The rows below fall into families. The same turns and mirrors carry the whole set onto itself and the rows of a family onto each other. For each named row, which other rows are in its family? Write them in the order they are listed.
These 30 rows form 5 families of 6 rows each.
q97: [  8   9  45   2  -6  25 -17   7   1  36 -14  44 -47 -13  15 -11 -11  26
 -12  25  29  21 -13 -19 -46   5]
q677: [-22  26  40  14  -4  37 -40  -4 -19  24 -22  48 -23 -15  18  -1  -6  43
 -13   2  28  28 -23  17 -33  10]
q835: [-32  -6 -27  -3  26 -25  10 -16  33 -39  14 -36  12  27 -22  24  23 -25
  57  -4   3  -4  -1 -40  13  16]
q512: [  7 -38 -10   3 -12 -27  25 -11 -18  -2  -2 -37  23  31  -9  13 -11  10
   9  28 -27 -19 -40  63 -31 -31]
q804: [-20  26  30  14   7  39 -26  17 -26  -6   9  50   6  11  13 -32  -7  39
 -14 -17  46 -13 -22 -13 -58  20]
q205: [ 45 -17  30  39 -34   4 -40  21 -37  37  33  -9  29  18  -3  16   9  14
  -9 -26   7 -31 -31  35 -20 -19]
q322: [-51  -4 -35  20  -4 -33  29 -12  38 -24  -2 -43  43   3 -29  10  21   5
  -6 -24  11   7   2 -24  27  -3]
q851: [ -1 -21 -33  -3 -20 -11  15  -9  -2 -11   4   7  12  58 -24  37 -44 -41
  24  33  -8 -32 -20  27   8 -36]
q911: [-13  29 -24  -3  14 -36  34  12  45 -52 -29 -24  12  -4 -16  41  15 -31
   1 -23 -19   7   4   7 -11   6]
q866: [ -8 -27 -24 -19 -17  15  17  -6   2 -14 -31 -32   3  24 -14  34  22   4
  62  25 -22 -27 -29  35  -5 -36]
q807: [-43  58  20   9  -3  -1  44 -35   5 -25  10  44 -39   0 -12   8 -12   8
  31  10 -19  -5 -20   9 -25  26]
q750: [-31  -5 -41  12  -2 -37   2  -3  44 -39  26 -26  34  18   0  17  25 -45
  21 -14   3 -11   3 -31  21  25]
q9: [  3 -55  16  19  -4  20 -77  36 -27  30   1  -2  42   5  16   2  -3 -15
  -1   6  16 -38  -7  -5 -24  11]
q950: [  0  23   6  32 -17 -27 -15  38   7  36 -10   9  56 -12   1 -17  38   8
 -20 -23  16   2  21 -57   0  -3]
q363: [ 32 -51   3  15 -27  -3 -68   8 -33  28  15   0  41  33  30   6  -7 -14
 -14   2  12  -6  -9  20  -5 -20]
q343: [-27  12 -34  10  11 -17  38   3  44 -18  -9 -47  38  14 -20   3   3 -38
  23 -26   1  19  -2 -30  14  19]
q790: [-15  13  46  27 -16  32 -38  17 -25  33 -37  52 -10 -45   6  -9   6  33
   0  -5  -1 -24  -5   3 -25   6]
q669: [-25  45  10  -4  28   8  30 -57  17 -19  -2  16 -42  10 -16 -12 -21  15
  16   9   5   3 -57   4 -22  14]
q282: [-28  41   3 -15  15  -5  37 -49  -9 -29   6  23 -42  19 -24  14  -7  12
  51   6 -30 -21 -20  -3 -18  -3]
q666: [  7 -55  16   8 -29  16 -49  44  -8  25   9 -30  55  36  31  12 -10  -8
   6   1  13 -35 -11  -4 -11 -13]
q19: [ 37 -40 -16  -9 -30  37 -40  16 -29  17  20  -2  27  34  19  19 -17 -20
 -39  -6  16 -31  -7  -1 -14 -26]
q75: [-11 -36 -12 -13 -41  10   1  -5   6   6 -27 -17   8  28   1  36  14  -4
  28  45 -14 -30 -56  50 -18 -26]
q505: [ 32  29   4  41  -9   3  -5  34   5 -10   4  11  12 -26  -1  21  16 -20
 -23 -61   7  24  27 -33  14  22]
q805: [ 21 -35 -24  -3 -32   5  20 -23   3   3 -14 -28  11  34  -5  -4 -13 -13
  31  20 -17 -29 -44  51   5 -43]
q938: [-38   8  20  -7   7   4  13 -45  54 -27   3  11 -52   0 -18   7  -9  15
  22  38  32  -3 -16  19  -9  -7]
q133: [ -3  19  30  34   4 -10 -40   6 -26   9  23  18  31 -26  -3   8   7 -17
 -27 -57 -16 -30  26 -40  -4  32]
q544: [ -9  56  20  31  12 -14 -20  14   0  -6  27  10  33 -10  10  20   2  -3
 -22 -60  -6 -12   9 -56  14  30]
q212: [-44  31 -14  27  29 -14  26 -25  -4 -29   4  41 -30  13 -20 -16 -34  35
  28  16  18   7 -45  12 -14  15]
q516: [-13  32   8  26 -14 -17 -14  17  -9   6   5  12  42 -12  12   4   7 -14
 -30 -65  -5  28  46 -33   0  19]
q468: [  4  27  58  16 -15  27 -17   9 -14  13 -29  52 -22 -20  30 -14  -4  53
  11  13   0 -19 -28  12 -25  -8]

Same family as q804: q205, q851, q911, q950, q938
Same family as q750: q807, q666, q75, q544, q468
Same family as q516: q677, q363, q343, q669, q805
Same family as q790: q835, q866, q9, q282, q133

